Some points:
array([ 25,  -4,   8,  23, -13, -37,  21,  23,  31,  89,  26,  19,   7,  47,  34,  40,  17,  45, -56,  -5, -41,  21,
        24, -17, -17, -13, -65,  85, -37,   7,  39,  29])
array([120, -68,  36, -10,  -5,   9, -21, -10, -11, -57, -29, -52, -19,  39, 127, -52, -31,   6,  58,  32,  30, -60,
        45, -54,  56,  36, -26,  37,   5,  53, -63,  10])
array([ -1, -27,   9,   9, -59,  52,  32,  24,  65,  16,  -2,  22,   1, -10, -16,  43,  -6, -63,  34,  -6, -33,   5,
       -40,   9,  94, -22,  17,  -4, -42, -17,   1,   3])
array([ 50,  23, -54, -13,  31,  -4,  39, -17,   3, -80, -19,  29,  -6, -21,   4,  -9, 127, -68,  19,  14,   2,  -5,
        17, -36, -48, -11,  18, -48,  61,  18,  21, -30])
array([-12,  42,   9,  -6,   7, -18, -21,  -1, -37, -37, -12, -13, -27,  -8,   3,   2,  -2,  -6,  22,  23,  10,   8,
       -50, -32,  -8,  34,  32,  -6,  38,  -9,  -7, -39])
array([  8,   8,  -8, -25,  -5, -54, -18,   7, -36,  24, -16,  27, -17, -42,  -1, -33, -21, -30,  -2, -35, -41, -25,
        89,  -3, -26,  -4, -13, -16,  62, -15,  21,  -2])
array([-10, -43,  43,  11,  34,   1,  43,  34,  23,  51, -51,  74,  17,  28, -37,  -7,  19, -23, -30,  56, -23,   4,
       -13,  25,  27, -11,  18,  37,  -9, -36,   3, -62])
array([ -8,  36, -21, -35,  27, -21,   2,  13, -15,  42,  -9,  17, -33,  -7,  -6,   2,  39,  45,  -8,  39, -33, -89,
        42,  -2,  13,   0,  -6,  19, -87,  -7,  29,  29])
array([-127,   42,  -33,   50,  -67,  -16,   23,  -24,   46,    3,   74,  -54,  -22,   22,  -75,    1,   45,   82,
        -61,  -39,   67,  -58,   41,   35,  -75,  -27,   -9,   32,   50,   51,  -36,  -23])
array([-20,  -9, -39, -38, -38, -28,  33, -20, -16,  78,   1,  12, -33, -11,   2,   5,  -9,  13,  81, -39, -19,   4,
       -16,   7,  51,  23, -37,  36, -96, -38,  11,  26])
array([-12,  12, -38,  32, -19,  15,  56, -11,  12,  -6,   8, -13,  10, -44,   4, -27,  -6,  38,  18, -12,   9,  10,
         9,  66, -58, -25,  31,  51,  46,  27,  -5,   0])
array([-14,  38,  -8,  15,  46,  34,  11,   5,   3,  14,  44,  53,  28,  44, -30,  15, -50,   4, -41,  29,  10,  35,
       -49,  55,  28,  34, -12,  13, -32,   1, -21, -33])
array([ 32,  20,   6, -14,  39, -14, -41,  -9,  47, -78,   1,  -3,  -7,  15,  37, -13, -13, -64,   1, -39, -10,   4,
       -46,   2,  39, -43,  15,  18, -86, -17, -21, -30])
array([-41,  -7,  -2,   3,  -4, -11,  35, -13,   2, -17, -14, -53,  27,  -6,  48,  -1,  28,   1,  11,  10,   7,  22,
         2, -25,   3,  -4,  11,  45,  15,   1,  28,   0])
array([-24, -11,  16,  -1, -12,  58, -14,  35,   5, -36,   7,  30,  -4,  17, -26,  -8,  11,   8, -44,  36,   1,  91,
       -21,  -7, -63, -48, -24,  34,  63,  35,  14, -24])
array([   6,  -20,  -10,   50,    3,   81,   17,   -2,   -8,  115,  -31,  -44,   -1,  -19,    8,   38,    1,   65,
         25, -112,  -21,   86,   25,  -12,    1,   19,  -27,  -64,   40,  -19,   64,   22])
array([  24,    1,   20,    0,  -11, -101,   -9,   19,    0,   21,   -2,  -29,    8,    6,   28,   -3,  -12,  -47,
        -45,  -34,    0,  -28,   71,  -11,    2,   19,  -10,   -9,  -30,  -11,   -4,    1])
array([ 88,  12, -66,  42,   7,  46,  30, -45,  14, -73,  99, -30,  44,  11,  68, -23, -25,   0, -46,   6,  36, -11,
        -5, -37, -82, -19,   5,  -8, -73,  32, -48,  37])
array([  6,  16,   2,  15,  27, -21,  12, -17, -11, -20, -66,  -3, -17,   4,  44, -22,  -6, -35,  19,   2,  10,  23,
        13,  21, -23, -14,  -6, -37, -23,  -3,  19, -25])
array([-62,  26,  50,   0,  -6,  17,   3,  18,   0, -58, -32, -16, -17,   6, -36,  -6,  -9,  76,   9,  -8,  22, -26,
        -4, -11,  -7,  16,  11,   2,  46,  10,  45,  10])
array([-13,  26,  -1, -49,  22, -22, -75,  -5, -63,  34,  25,  15,  27,  10, -74,   7,  14,  -6,  -8,  78, -15, -26,
       -46,  17, -18,  46,   2,  48,   0, -20,   7,  10])
array([  5, -29,  -1,  15, -65,  46,   7,  16,   3,  47, -33,   2,  11, -14, -42,  53,  -4,   2,  11,  52,   5, -16,
        -2, -26,   2,  12,  37,   7, -30,  31,  42,  28])
array([-105,   39,   -3,   11,   57,   10,   20,   -3,   -7,  -93,   17,   -9,   21,   -2,  -20,   23,   15,   24,
         -3,  -23,   29,  -53,   13,  -16,  -28,    5,   10,  -27,    6,   -2,  -37,  -10])
array([ 17, -21,   1,  30,   3,  88, -55,  24, -44,  36,  52,   5, -10, -58, -73,  39, -24, 104,  41,  28,  -5, -18,
       -87,   9, 119,  46, -25, -26, -58, -27,   2,  33])
array([ -56,  -36,   22, -102,   -2,   -9,  -28,    0,   23,    5,   18,  -35,  -82,  -54,  -19,  -11,  -16,   83,
         29,   -6,   29,   -2, -126,   60,   28,  -35,   36,   -3,   21,  -18,  -19,  -10])
array([  80,   -2,   20,  -29,   43,  -29,   -6,   -8,   31,   52,  -14,   45,   -8,   14,   30,  -33,  -43, -124,
          2,  -30,  -39,    4,   97,    6,  -45,  -11,  -50,  -43,   -9,   20,   40,  -27])
array([ 24, -12,  71,  14,  16,  -5, -21, -31,  -8,  24,  10,  65,  40,   2, -20,  31, -14,  -9,   2,  13, -63,  36,
       -42,  26,  10,  27, -10, -24, -28, -21, -16,  18])
array([ 70,  -4,  69, -19, -58,   2,   2, -37, -45,  -5, -69, -20, -17,   9, -24, -47,   6,  39, -20, -36,  36, -68,
        95, -18,  17,  72,  14, -30, 101,  57, -35,  -4])
array([-27,  10, -65,   0, -22,  -3, -42, -30,  -7,   0,  -7, -38,  17, -16,  10, -15,   9, -40,  10, -12,  -9,  31,
       -30, -31, -24, -45, -16, -49,   0, -13,   9,  33])
array([  2,  19,  -1,  54,  50, -61, -11,   0,  13,  -8,  22,  -7, -10, -10, -36,   6, -21, -38, -21,  -8,  16,  49,
         2, -16, -15,  -9,  -7, -34,   6,  15,  -3,  28])
array([-20,   8, -55, -28, -19, -30, -52, -12,  45,  22, -21,  56,  27,  32,  18,  12, -20, -57,  25, -16, -12,  19,
        -6,  11,  20, -29,   0,  -5,  21, -20,   8,   9])
array([ -2, -54,   2, -11, -19,  30,  33,  31,  13, -61,   8, -13,   9, -16, -38,  53,  -8,  22,  64,  -3, -18,   9,
        50,   3,  18,  43,  40,   0, -40,  15,  16,   1])
array([ 20,  -3,  -2,  -5,  40, -29, -84,  15, -23,  32, -15,  -6,  -8,  33,  52,  -7, -24,  11, -28,  24,   0,  13,
        -1, -10,  -7, -29, -49, -84,  -9, -20,  22,   8])
array([ 28, -50,  18,   0, -90,  29,  19,  18, -11,  26,  20,  13,   4,  -6,  16, -81,   1,  10,  35,  76,  -9,   9,
       -13,  -3, -39, -42,  35, -36, -22,   4, -12,   0])
array([-25,  11,   5, -20,   2,   1, -14,  29,   1, -26,   8, -10,  18,   3,   5,  11, -16, -28,  10,   7,   0,   5,
       -44, -40,   3,  -8,   2,  33,  68, -87,  -9,  -9])
array([  -8,   39,  -29,   19,    8,   43,   50,    3,  -16,  -84,   15,  -14,   38,  -14,  -38,   -9,  -11,   -6,
        -15, -100,   50,  -43,   56,   96,  -13,   31,   14,  -14,   24,   55,  -18,   44])
array([  6, -32,  12,   5,  52, -57,  13,  -8,   6,  32,  11,  -7,  15,  15,  36,  32,  24,  11, -53,  11,   3,  21,
       -27,   1,  32,  -4,  12,  16,  29, -37, -12,  11])
array([-17,   0,  18,   5,   2,   8,  10, -11, -30, -22, -20, -16, -31,   3,  19,  -6,  10, -47, -47,  31,  20,  18,
       -23, -40,  33, -11,  29,  53,   5,   4, -77, -61])
These points spread out most along one direction. How many in every 100 of the points above lie lower along it than each point below? Round to a whole number. More than half of the points above lie lower than the first one.
array([-12,  12, -38,  32, -19,  15,  56, -11,  12,  -6,   8, -13,  10, -44,   4, -27,  -6,  38,  18, -12,   9,  10,
         9,  66, -58, -25,  31,  51,  46,  27,  -5,   0]) 29
array([-17,   0,  18,   5,   2,   8,  10, -11, -30, -22, -20, -16, -31,   3,  19,  -6,  10, -47, -47,  31,  20,  18,
       -23, -40,  33, -11,  29,  53,   5,   4, -77, -61]) 37
array([ 24, -12,  71,  14,  16,  -5, -21, -31,  -8,  24,  10,  65,  40,   2, -20,  31, -14,  -9,   2,  13, -63,  36,
       -42,  26,  10,  27, -10, -24, -28, -21, -16,  18]) 87
array([ 70,  -4,  69, -19, -58,   2,   2, -37, -45,  -5, -69, -20, -17,   9, -24, -47,   6,  39, -20, -36,  36, -68,
        95, -18,  17,  72,  14, -30, 101,  57, -35,  -4]) 3
array([-20,  -9, -39, -38, -38, -28,  33, -20, -16,  78,   1,  12, -33, -11,   2,   5,  -9,  13,  81, -39, -19,   4,
       -16,   7,  51,  23, -37,  36, -96, -38,  11,  26]) 92
array([-27,  10, -65,   0, -22,  -3, -42, -30,  -7,   0,  -7, -38,  17, -16,  10, -15,   9, -40,  10, -12,  -9,  31,
       -30, -31, -24, -45, -16, -49,   0, -13,   9,  33]) 39
array([-12,  42,   9,  -6,   7, -18, -21,  -1, -37, -37, -12, -13, -27,  -8,   3,   2,  -2,  -6,  22,  23,  10,   8,
       -50, -32,  -8,  34,  32,  -6,  38,  -9,  -7, -39]) 47
array([-41,  -7,  -2,   3,  -4, -11,  35, -13,   2, -17, -14, -53,  27,  -6,  48,  -1,  28,   1,  11,  10,   7,  22,
         2, -25,   3,  -4,  11,  45,  15,   1,  28,   0]) 34
array([-127,   42,  -33,   50,  -67,  -16,   23,  -24,   46,    3,   74,  -54,  -22,   22,  -75,    1,   45,   82,
        -61,  -39,   67,  -58,   41,   35,  -75,  -27,   -9,   32,   50,   51,  -36,  -23]) 16
array([  6, -32,  12,   5,  52, -57,  13,  -8,   6,  32,  11,  -7,  15,  15,  36,  32,  24,  11, -53,  11,   3,  21,
       -27,   1,  32,  -4,  12,  16,  29, -37, -12,  11]) 66
